In the data rows, the value 128 means zero.
One hidden rule gives every row of this table a label. Here are some rows, each with its label.
165,86,184,133,96,116,87,85,101,186,114,148,99,118,157,159 D
168,71,181,129,83,105,79,79,102,158,107,155,112,114,174,157 D
101,153,145,113,165,117,137,109,121,135,115,150,103,137,98,118 D
195,82,176,130,97,176,67,76,121,122,58,171,108,114,152,167 A
97,142,144,114,136,98,145,144,119,144,154,125,97,140,109,110 E
142,105,93,132,111,121,126,198,152,88,168,61,199,137,139,92 B
101,155,133,121,170,103,155,117,128,118,134,153,111,137,96,100 D
160,105,173,141,85,113,95,61,92,216,109,174,109,117,168,194 D
121,137,155,103,139,132,131,127,120,123,120,140,103,148,104,117 C
131,130,168,138,102,153,112,118,106,174,134,154,98,133,129,139 D
93,176,115,107,174,117,136,84,140,100,66,156,92,109,116,163 A
103,133,140,135,131,108,148,164,115,153,172,109,126,140,115,94 E
91,111,130,105,162,81,145,156,128,96,163,99,119,139,100,62 E
189,97,158,154,82,177,68,57,113,162,59,191,105,105,168,207 A
137,158,73,148,109,138,133,135,142,122,146,100,195,119,172,171 B
105,134,150,120,143,124,140,139,116,132,146,128,106,141,100,115 E
101,136,141,104,171,106,145,144,133,99,139,126,114,136,91,81 C
153,137,86,140,105,140,113,146,155,126,136,89,195,127,175,161 C
120,120,134,132,119,118,144,150,114,162,164,104,112,138,131,117 B
92,134,111,101,177,94,138,118,140,81,108,142,113,130,84,96 D
91,172,114,121,175,133,141,86,141,93,86,159,95,111,85,133 A
134,146,84,144,105,136,139,163,149,110,159,79,197,117,162,144 B
104,133,149,108,146,92,139,132,120,132,146,138,114,143,99,116 E
164,81,160,150,71,96,77,60,93,198,105,156,103,102,198,184 D
129,151,102,131,124,157,145,148,141,105,139,118,158,129,120,130 C
141,128,135,132,120,151,125,146,125,133,147,121,124,145,131,147 B
178,89,177,141,83,150,80,69,106,163,93,182,94,107,152,177 D
104,142,99,103,187,123,140,106,147,63,65,145,116,110,95,111 A
130,140,94,137,117,141,144,169,143,109,169,93,175,131,144,131 B
146,138,131,145,112,190,125,143,132,128,129,121,130,134,133,151 C
132,102,138,130,126,142,139,178,125,130,168,106,125,139,106,67 E
113,121,157,134,130,117,134,143,109,159,167,128,101,147,115,104 E
110,144,135,99,159,132,139,127,130,112,106,151,101,136,94,115 D
149,117,115,135,124,181,123,169,143,111,141,107,164,141,122,106 C
107,132,165,121,140,127,130,117,121,152,140,140,94,146,93,96 C
157,91,182,132,81,121,84,85,100,185,97,160,111,119,165,169 D
135,146,74,139,110,133,137,153,152,111,144,90,195,125,155,151 C
83,156,109,117,180,95,147,101,139,94,90,154,105,111,107,123 D
126,123,108,146,113,133,139,174,132,149,179,84,162,135,143,98 B
144,124,90,133,118,143,127,174,158,84,145,73,191,134,149,120 C
173,113,143,139,107,224,101,147,134,124,113,126,127,137,124,131 C
178,54,182,120,86,106,57,87,109,147,90,150,115,122,160,137 D
81,138,108,107,177,63,157,125,136,73,124,124,120,117,90,80 C
98,137,139,114,150,112,143,128,127,132,148,133,118,140,93,84 E
151,124,91,138,111,174,128,168,156,77,143,82,199,131,143,131 C
96,170,115,118,173,138,144,78,141,89,75,175,119,116,77,138 A
111,152,81,139,116,119,157,166,143,102,176,85,192,120,139,123 B
171,89,181,120,94,145,85,84,107,166,88,158,110,132,145,164 A
193,60,162,137,75,144,71,74,111,141,80,160,107,110,169,163 A
97,148,121,109,165,102,150,124,129,107,127,130,108,127,98,107 C
111,186,106,109,166,153,150,103,144,90,78,167,102,110,93,149 A
186,102,157,154,85,176,83,68,108,167,66,183,100,104,161,188 A
117,110,140,119,148,129,147,167,127,130,154,106,133,147,92,63 E
101,113,128,93,171,98,146,151,138,73,137,107,117,135,89,63 C
89,137,93,121,137,78,168,169,133,109,174,92,153,123,117,90 E
174,62,161,144,80,107,76,85,102,156,111,140,101,114,189,159 C
92,162,139,100,163,112,143,99,132,108,89,160,99,127,99,138 A
152,150,80,136,122,172,125,161,156,94,124,109,193,127,149,160 C
102,115,140,117,141,89,149,160,121,121,166,110,125,151,100,83 E
158,131,151,144,104,191,106,125,119,149,115,140,105,136,126,166 C
207,71,158,135,72,140,64,57,117,136,62,174,104,101,168,177 A
87,139,131,111,170,67,144,123,126,116,136,134,102,137,103,108 C
151,142,80,134,110,132,129,166,153,107,155,78,195,129,148,131 B
134,161,92,151,119,150,139,159,140,126,149,115,167,124,129,141 E
155,173,89,141,109,192,128,146,156,115,113,129,187,121,132,163 C
128,165,84,155,111,152,151,145,137,156,162,112,170,130,140,151 B
142,90,148,149,98,140,115,145,110,187,158,113,113,144,163,129 B
137,139,110,154,102,126,130,138,117,172,161,101,146,134,183,175 B
114,110,160,79,162,78,120,124,128,87,109,125,102,145,97,98 C
171,86,175,142,71,134,81,74,103,175,99,169,105,115,171,164 D
93,143,131,98,174,88,139,117,134,107,104,142,107,127,100,116 D
92,157,95,106,173,108,148,106,136,99,74,147,88,100,121,149 A
178,56,181,132,82,134,82,103,110,141,113,142,90,124,156,135 D
195,86,180,124,91,163,73,67,115,141,58,180,106,119,143,168 A
133,126,154,122,143,167,128,140,123,137,128,134,127,145,94,96 C
81,180,104,125,175,98,161,99,136,100,103,155,115,113,100,128 D
154,103,151,135,121,177,110,151,122,135,125,131,125,145,118,109 C
191,69,164,134,88,138,71,83,111,148,82,177,106,110,162,165 A
120,107,177,118,128,113,124,131,109,158,142,133,115,151,121,96 C
84,174,107,127,175,103,160,73,135,109,88,156,106,110,94,138 A
76,188,112,125,159,122,167,101,130,109,112,165,97,123,100,135 D
136,145,86,138,126,156,135,152,151,112,140,98,186,130,149,135 C
Which label does each new row get?
142,159,81,147,109,180,135,143,151,123,129,108,181,127,146,167 C
94,151,120,108,182,123,146,108,143,82,89,154,109,114,94,112 A
150,130,125,154,103,158,119,148,120,160,155,108,118,131,155,150 B
92,150,107,113,170,89,163,114,134,83,114,144,109,117,100,107 D
136,158,144,120,132,180,133,129,127,132,123,151,113,141,101,128 D
162,38,170,132,73,63,72,94,96,189,127,127,114,113,203,144 C
94,126,116,93,181,84,143,124,140,71,109,132,109,121,96,84 C
118,125,98,120,127,109,152,177,136,99,165,82,173,141,131,94 B
183,69,163,137,76,142,72,80,112,161,80,161,105,112,156,167 A
117,157,94,142,113,123,142,146,136,147,158,107,156,128,146,164 B
108,167,88,113,179,140,150,100,151,60,63,167,133,101,78,115 A
84,150,113,100,164,60,149,130,128,93,117,122,107,111,110,119 C
99,121,141,136,128,90,145,156,111,167,187,106,109,138,126,94 E
99,120,124,102,163,93,153,161,134,96,148,110,126,138,96,71 E
126,148,134,160,117,156,136,144,112,210,158,131,108,127,138,125 B
88,158,102,113,174,92,158,122,134,108,116,137,113,121,108,118 C
192,52,167,140,94,153,74,87,117,140,87,158,105,115,161,142 A
127,112,123,136,118,135,135,174,130,120,170,106,137,138,128,102 E
90,138,139,131,143,107,148,138,120,148,167,132,120,143,97,84 E
147,117,118,149,103,127,113,149,130,141,153,85,139,140,181,159 B
94,146,124,104,172,118,151,119,134,99,100,151,101,120,95,107 D
126,153,82,143,113,146,142,158,146,106,152,88,185,127,142,140 B
135,145,107,165,94,134,137,147,119,187,160,93,135,132,181,172 B
67,153,107,110,158,36,166,113,118,145,135,133,94,121,132,139 C
181,67,175,132,90,163,72,97,117,119,89,146,113,119,153,141 A
88,147,108,105,178,100,159,139,139,86,123,120,113,120,94,103 C
113,144,149,117,160,150,139,117,131,103,122,157,123,140,66,97 D
129,147,76,154,93,100,133,152,139,114,165,83,195,122,184,177 B
137,97,119,131,112,129,122,190,137,119,168,73,152,148,141,100 B
153,177,65,153,110,185,124,118,160,114,106,122,207,117,165,191 C
152,80,178,133,89,130,93,112,100,168,129,138,90,129,155,127 C
188,77,175,132,95,152,70,62,115,163,66,166,104,116,158,171 A
93,118,134,127,130,80,151,165,111,166,186,96,109,144,137,98 B
110,152,112,101,176,109,141,112,140,89,84,145,111,116,97,121 A
143,141,120,144,114,174,131,156,133,153,149,123,157,126,123,142 E
131,158,84,144,119,154,145,158,147,126,158,105,184,120,124,127 E
